(in the rows, 128 means zero)
Each row of M is roughly a mix of the hidden directions of one of several groups; some rows fit no group.
M (94 x 10):
[[133 144 146 102 114  85  92 124 148 137]
 [124 136 120  91  82 107 125 123 125  97]
 [130 148 139 154 121  99  98 162 123 158]
 [159 164 107 114 137 158 136 129  95 129]
 [108 137 104 100 154 103 141 114 132 167]
 [122 161 127 164 116  85 123 153 132 129]
 [151 128 102 145  98 144 114 126  82 118]
 [102 128 168 148 124  99 115 126 130 165]
 [152 163 129 106 154 159 150 127 104 134]
 [159 153 158 151 127 112 103 149 141 150]
 [101 102 114 116 118 139 100 154  94 151]
 [142 150 154 130 131 145 127 122  76 154]
 [148 175 141 115 109 127 122 152 159 114]
 [138  93 125 153  93 147 133 127  98 104]
 [127 107  93 121 124 127 136 135 170  90]
 [124 102 157 168  96 131 133 128 100 133]
 [135 116 137 128  79 126 151 125 169 115]
 [153 154 109 141 117 111 155 135 123  83]
 [147 172 164 127 115 113 142 151 117 112]
 [143  98 134 111  98 134 152 130 172 120]
 [101 155 121 153 160 113  95 112 116 142]
 [136 156 115 112 103 118 140 137 181 122]
 [125 110  95 139  97 108  83 121 120 120]
 [158 158 126 144 126 110 159 119 144  91]
 [133 141 105 131 139 153 145 154  79 112]
 [105 174 105 145 140 111  98 132 114 122]
 [104 146 112 166  97 130 143 121 158 110]
 [106  92 177 151 118 121 137 126 127 135]
 [146  86 145 122 146 158 155 124 106 140]
 [124 117 136 110 166 110  91 114 152 152]
 [121  88 114 112 133 131 136 127 165  89]
 [118 153  92 146 132 150 143 151  97 105]
 [107 143 120 146 123  95 128 145 177 142]
 [118 154 112 155 103 100 131 162 115 104]
 [144 122 150 127 127 138  85 153 119 168]
 [116 178 105 131 114 106 105 145 120 110]
 [149 166 139 108 119 134 138 142 175 124]
 [120 103 158 162 111 138 168 141 137 119]
 [155 153 149 140 141 115 148 100 167 118]
 [117 115 129 113 148 128 157 136 180 106]
 [142 146 125 142  84 135 111 141 141  87]
 [ 82 105 123 123 127 128 103 141 112 164]
 [101 106 151 119 136 142  98 125 136 173]
 [167 134 109 118 119 141 148 134 109  84]
 [127 132 158 133 116  89 121 175 131 141]
 [121 107 106  94 148 123 123 122 168 100]
 [124 161 101  99 152 106 105 126 153 141]
 [152 108 171 134 147 165 144 128 138 119]
 [108  90 119 125 134 121 125 104  78 129]
 [153 124  84 120 119 155 140 133 125  91]
 [108 102 134 106 152 145 140  85 146 144]
 [120  97 111 104 129 147 105 144  89 150]
 [130  92  97 123 104 122  93 117 119 101]
 [123 140 135 108 151  95  81 120 143 146]
 [108  89 104 134 131 133 128  94  91 123]
 [151 119 160  88 125  99 103 125 129 145]
 [143 186 126 131 152 147 111 135 134 137]
 [120 155 114 110 119  96  94 136 164 121]
 [157  97 166  95 114 118 131 121 134 143]
 [165 117 132 114 126 147  96 155  99 148]
 [127 157 137 135 171 121 120 147 123 170]
 [102 134 123 173 158 145 131 107 104 139]
 [103 159 139 171 108 109 119 104 120 131]
 [103  92 104 132 116 112 120 109  87 122]
 [120 112 115 117 141 128 154 137 181 100]
 [118 119 156 130 133 133  89 139 135 177]
 [138 126 144  78 106 137 143 107 128  97]
 [166 112 146 108 131 162 100 140 115 147]
 [126  83 131 140 114 144 155 132 144  90]
 [116 155 150 154 129 104 143 111 172 123]
 [122  79 137 137 107 108 152 140 157 129]
 [155 142  94 130 143  96 159 120 107 109]
 [128 109 129 117  80 105 140 139 157 103]
 [ 98 168  98 150 133 113 103 128 143 118]
 [123 128 131 106 148 100  89 118 166 145]
 [169 145 114 115 159 112 125 113 163 135]
 [134  89 118 114 173 158 138 131 135 139]
 [175 152 163 142 129 127 115 133 152 134]
 [119 159  95 103 118 104 137 125 164 142]
 [127 124 101 127 106 129 114 169  86 117]
 [145 138 119 101 152 133 119 153  78 126]
 [137 113 141 131  86 113 138 152 165 106]
 [123 146 147 128 171 120 119 143 105 168]
 [133 124 165  90 103 100 141 149 140 121]
 [141 141 134 129 130 128 150 145 189 141]
 [134 150 121 155 122 138 175 155 154 124]
 [135 171 114  91 163 125 119 125 135 144]
 [127 161 120 133 121  97 124 161 164 149]
 [101  79 110 131 132 104 145 115 120 149]
 [111 134 141 111 125  84 112 149  90 144]
 [131 128 143 134 100 148  90 173 116 133]
 [126 142 143 163 139 110 101 167 108 147]
 [138 137 107 144  95 153 111 115 124  83]
 [135 123 125 126  79 130 153 137 165 106]]
Which two rows in each list fit none of the groups? Every other row fits one group, some only roughly. Give them in the order they come.
  * k203: [147 161 130 100 145 153 147 114 164 138]
  * k348: [117  80 160 112 131 114 147 118 101 131]
  * k793: [146 177 141 147 138 138 103 158 134 131]
  * k872: [155 123  89 128 106 146 116 126  92 107]
  * k395: [144 155 144 154 109 115 113 170 153 122]
  * k521: [157 105 154  87 130 117 137 141 142 100]
  * k766: [129 116 150 121 178 139 151 128 132 163]
  * k286: [105 147 147 151 123  93 120 134 148 167]
  * k539: [179 113 126 100 142 157 134 117 112 125]
  * k707: [114 114  84 177 119 126 125 122 142 126]
  * k409: [122 149 172 110 159 129 131 118 116 160]
  * k859: [128  92 150  85 128 122 117 111 130 159]
  * k80: [172 124 139 118 116 155 100 157 109 130]
  * k697: [125 108 104 107 144 146 155  83 144 132]
 : k521; k859
  * k947: [104 159  84 144 123 127 115 143 153 109]
  * k970: [145 175 118 139 136 146 165 149 137 138]
  * k7: [107 118  79 139 143 120 124 103  99 142]
  * k142: [122 102 101 113  92 131 132  96 125  96]
  * k741: [113 146 152 145 133  96  95  99 117 151]
  * k884: [108 158 126 172  92 131 144 118 125 115]
  * k595: [133 147 141  85 145 117 157 123 157 151]
  * k500: [146  93 174 145 127 134 143 154 140 129]
  * k129: [103 113 108  97 112 104 121 106  91 116]
  * k841: [133 116 172 139 171 143 137 136 123 152]
  * k641: [117 104  97 132 135 104 136  85 100 124]
  * k554: [140 100 122 124 127 146 161 112 177 121]
  * k504: [117 148 170 149 155 151 145 144 149 120]
 : k641; k504
  * k58: [104 113 132 173 157 140 127 101 139 148]
  * k300: [104 106 118 153 142 134 171  96 138 136]
  * k850: [130 160 102 105 105 110 115 157 145 103]
  * k534: [ 99 116 157 114 143  94 102 116 149 150]
  * k910: [ 94 134 106 144 100 112 119 163 104 114]
  * k11: [120 151 139 103 136 123 110 121  71 119]
  * k869: [104 109  79 128 126 123 128  92 110 130]
  * k525: [134 155 135 102 129  86  86 133 121 131]
  * k162: [136  94 128 143 123 152 153 117 175 123]
  * k330: [139 134 109 111 137 151 158 105 174 132]
  * k257: [111 141  99 149 102  92  99 133 148 139]
  * k364: [128 115 165 177 105 119 128 107 130 133]
 : k300; k364
  * k454: [148 123 152 124 138 168 165 129 101 114]
  * k735: [141  90 173 126 143 142 156 133 143 131]
  * k265: [118 136 143 141 170 125 124  82 114 148]
  * k169: [127  85 118 174 106 126 130 128 136 107]
  * k196: [113 159  83 129 114 116 101 116 105 121]
  * k847: [141 156 170 135 162 138 121 155 128 143]
  * k997: [132 123 106 123 136 105 109 159  91 162]
  * k472: [142 121 124 117 171 146 128 136  79 137]
  * k389: [ 99 147 131 151 140  92 147 107 160 138]
  * k447: [128 135 128  98 167 153 150  99 133 150]
  * k23: [152 106 150 159 129 168 136 135 150 110]
  * k771: [175 136 104 107 144 163 136 135 130 116]
  * k831: [113 138 100 159 101  98 118 145 159 133]
  * k626: [144 130 135 135 155  99 109 127 122 180]
  * k96: [113  73 153 128 123 131 135 128 148 101]
 : k265; k771
  * k138: [ 83 127 101 139 125  99 121 145 102 144]
  * k509: [145 119 158  99 145 110 111 106 167 136]
  * k864: [147 159  78 132 113 119  99 129 121 129]
  * k886: [134 159 130 126 118 141  96 118  86  98]
  * k168: [ 99 155 130 106 158 102 114 144 142 155]
  * k218: [121 116  99 106 154 134 114 136 178 128]
  * k669: [139  93 160 151 160 155 144 130 132 141]
  * k84: [115 122 109 173  91 108 132 149 145 127]
  * k251: [136 110 172 147 156 130 136 156 133 154]
  * k367: [ 85 133 149 140 127 123 134 111 174 140]
 : k509; k168
  * k418: [128 119 104 114 156 146 153  97 162 147]
  * k918: [112 131  96 133 105 129 153 143 106  84]
  * k191: [143 156 102 104 153 146 153 144 157 115]
  * k279: [153 145 131  93 120 117 119 156  86 119]
  * k522: [109 172 121 150 110  85 125 127 123 122]
  * k263: [123 129  97 103  84 109 133 113 146 105]
  * k725: [128 117 147 150 104 101 132 164 166 133]
  * k811: [127 136  89 132 146 161 141 157 103 107]
  * k346: [160 155 157 133 159 126 137 126 162 139]
  * k353: [117 105 100 142 135 159 155 130 168 117]
 : k522; k346
  * k655: [145  94 150 133 151 145 156 133 131 166]
  * k452: [142 113 151 135  78 134 165 130 117 122]
  * k967: [125 117  89 164 103 144 124 106 130 101]
  * k628: [124 136 137 132  77 108 137 116 165 113]
  * k706: [158  91 144  88 121 137 150 144 132 129]
  * k808: [133 127 168 133 140 126 107 111 157 170]
  * k464: [150 148 124 163 107 105 150 138 151 100]
  * k828: [106 152 113 168 115 146 150 128  97 113]
  * k49: [159 104 113  96 133 165 136 120 105 111]
  * k252: [150 117 145 159 157 169 137 120 150 122]
  * k633: [165 119 120 112 115 153 112 157  94 113]
 : k655; k464
  * k600: [158 117 128 116 128 130  98 117  83 156]
  * k152: [137 132 172 133 141  97  94 142 145 143]
  * k524: [107 114 116 139 137  86 137 149 148 166]
  * k988: [109 143  85 134 149 131 111 101  96 141]
  * k670: [117 134 130 102  88  82 129 149 140 127]
  * k426: [127 120 113 164 100 111 127 154 169 125]
  * k520: [114 128 162  94 164 113 111 109 133 147]
  * k708: [130 175 131 139 141 114 112 162 142 155]
  * k103: [132  96 130 183 115 143 118 131 127 107]
  * k637: [120  98 169 104 139 133 114 103  99 126]
  * k807: [158 130 102 122 108 137 126 158  91 101]
 : k600; k152
  * k898: [131 163  98 105 115 116 112 164 119 105]
  * k444: [ 84 114 125 119 112 158 142 108 145 101]
  * k189: [111 145 145 161 139 109 107 102  93 144]
  * k365: [147 105 106 109 123 158 161 155 135 105]
  * k2: [110 124 166  92  97 110 114 118 147 130]
  * k881: [145  85 137  88 148 133 131 135 111 107]
  * k430: [101 100 170 120 143 104 108 112 142 140]
  * k709: [135 111 138 158 108 117 138 157 176 126]
  * k380: [ 89 127  90 135 132  93 147 127 107 126]
  * k946: [168 130 132 124 111 149 103 166 102 123]
 : k2; k881
  * k387: [125 148  82 145 109 103 110 141 156 129]
  * k91: [131 142 142  97 168 151 133 105  98 141]
  * k607: [135  84 119 122 149 166 158 131 144 131]
  * k981: [155 153  92 105 142 159 145 133 119 111]
  * k871: [102 131 173 150 138 108 139 135 146 157]
  * k719: [147 164 112 126 156 171 127 106 131 126]
  * k882: [ 79 137 128 152 126  94 118 138 135 153]
  * k682: [118 157 108 152 114  90 152 137 129 100]
  * k756: [160 136 154  97  94 114 129 149 106 121]
  * k718: [116 125  81 124 133 105 155 125  96 108]
  * k81: [100 139 113 111 136 111 123  79 149 148]
  * k622: [ 97 128 120 167 148 125 112 131 103 162]
 : k81; k622
  * k212: [110 150 126 128 128  93  89 115 165 134]
  * k829: [ 94 104 121 132 153 136 135 109 173 117]
  * k436: [116 121 152 177 101 123 151 144 140 141]
  * k764: [ 80 118 147 130 134 133 129 101 163 145]
  * k652: [ 93  92 117 100 142 150 133 102 123 142]
  * k54: [110 132 151 172 103 103 127 137 136 157]
  * k673: [170 134  99 122 127 118 128 152  88 116]
  * k192: [137  82 147 139 124 154 155 119 156 116]
  * k512: [ 91 119 107 126 143 106 164  95 132 127]
  * k877: [137 138 163 141 108 124 133 119  74 132]
  * k14: [120  89 117 151 104 127 146 139 159  99]
  * k313: [127 108 127  98 147 136 166 101 157 146]
  * k944: [132 126 126  93  90  99 109 120 137  96]
  * k667: [130 115 165  97 153 142 119 106  94 136]
 : k829; k944
  * k90: [106 100 105  93 110 109 139  99 113 115]
  * k483: [134 140 137  80 166 134 111 108 115 136]
  * k109: [166 141  99 139 138 165 131 144 133 101]
  * k201: [119 147 129 141 113  98  87 122 109 163]
  * k283: [146 103 114 103 126 148 102 108  92 105]
  * k845: [154 157 152 144 100 134 117 157 139 100]
  * k751: [128 136 151 149 173 130 118 146 106 161]
  * k55: [137 132 100 128 111 118  82 114  90 136]
  * k147: [136 121 100 114  93 117 118 122 162  91]
  * k320: [ 76 116 134 131 138 125 134  95 157 135]
  * k750: [108 167 112 150  89 113 127 138 123 106]
  * k978: [134 174  96 102 106 129 127 111 139 111]
  * k576: [103 148  95  99 112  86 128 120 119 130]
  * k431: [135 107 135  86 149 142 106 102 101 113]
  * k174: [187 135 147 131 146 123 116 120 130 154]
 : k109; k147
  * k768: [129  93 130 182 141 144 112 133 114 122]
  * k896: [158 115 112 102 138 153 156 104 120  97]
  * k506: [149  87 135 108 127 149 164 126 104 115]
  * k5: [133 112  89 116 148 164 149 156 134 114]
  * k713: [ 92 117 100 147 126 138 138 158  95 146]
  * k474: [112 134  89 139 121  94 139 150  93 117]
  * k347: [102 144 112 118 120  77 112 137 112 150]
  * k222: [125 126 137 182  89 120 136 142 120 141]
  * k738: [123 161 114 153 139  77 146 128 134 125]
  * k973: [123 155  90 118 135 136 126 167 101 107]
  * k176: [115 110  88 110 119 140 147 132  92 101]
  * k848: [115 168 110  88 132 115 116 113  99 131]
  * k403: [147 129 173 104 105 142 139 143 143 100]
 : k506; k713
  * k485: [117 138  88 118 128 123  96 114  90 149]
  * k602: [106 100 182 115 141 119 119 116 116 139]
  * k161: [117 106 137 153 170 153 134 104 117 152]
  * k592: [ 89 137 121 138 172 146 142 105 114 141]
  * k299: [125 136 173 157 120 140 160 132 105 148]
  * k148: [151 124 151 113  74 118 150 138 128 116]
  * k608: [173 149 145 141 106 141 122 157 130 104]
  * k480: [101 142 145 148  88 133 113 156 144 104]
  * k166: [137 148 118 122  76 117 138 151 135  98]
  * k894: [130 171 104 125 165 146 128 106 135 147]
  * k541: [132 144 168 145 103 109 130 104  92 135]
 : k485; k592
  * k958: [134 143 139  94 135 113 156 134 172 151]
  * k445: [133 168 143  85 144 111 134 141 127 152]
  * k513: [129 142 164 124 129  91  91 110 125 149]
  * k962: [114 135  94 133 118 117 161 126 116  81]
  * k376: [133 112 135 129 112 125  88 111  79 139]
  * k17: [131 107 164 153  95 129 153  99 129 139]
  * k621: [150 131 149 147 169 169 134 122 134 144]
  * k187: [146  90 129 121 132 165 168 137 116 124]
  * k571: [147 173 132  96 124 115  95 113 116 136]
  * k271: [158 127 130  84 104 130 113 154 102 126]
  * k666: [149 110  96  98 125 150 108 114 113  94]
  * k974: [124 118 106 132 162 141 155 108 160 159]
  * k46: [119 167 100 112 143 108  92 149 127 119]
  * k153: [120 106 133 114 170 152 142 101 102 146]
 : k571; k271
  * k846: [ 80  96 127 116 139 133 130 103 135 156]
  * k258: [126 158 124 150 114 110 156 125 148  84]
  * k123: [157 110 160 122 108 154  88 127 122 116]
  * k530: [163  87 154 121 135 115 126  97 114 132]
  * k144: [150 117 161 146 143 178 128 130 126 110]
  * k278: [107 122 153 171 113 126 134  90 142 143]
  * k986: [104 108 114 126 106  84 115 140  95 129]
  * k494: [148 150 166 119 100 127 112 153 112 101]
  * k303: [109 158 153 145 135 101 135 139 149 167]
  * k743: [107 121 140 147 164 119 104  95 141 157]
  * k420: [107  89 140 128 131 118 144 131 174 106]
 : k123; k530
  * k564: [173 157 144 123 119 152 122 160 115 130]
  * k417: [ 81 130 141 137 141 115 120 111 158 160]
  * k446: [129 117 133  78 163 125 103 105 125 126]
  * k767: [137 114 123 118 116 128  83 110  82 129]
  * k830: [135 173 105 107 110 125 126 126 166 117]
  * k36: [130 148 103 166 107 131  94 133 113 101]
  * k618: [106 125 103 157 172 159 134 128 114 131]
  * k624: [110 140  97  87 124 107 143  96 130 143]
  * k13: [112 171 121 162 111 114 119 125  95 119]
  * k293: [133 108 168 110 132 136 122 119  78 118]
  * k413: [133 159 118 153 132  86 158 115 143 112]
  * k427: [114 120 157 107 170 140 120 104 142 156]
  * k969: [105 145  98 150 117  88 136 150 106 118]
  * k111: [152 134 163 101 105 140 141 137 152  98]
 : k564; k427
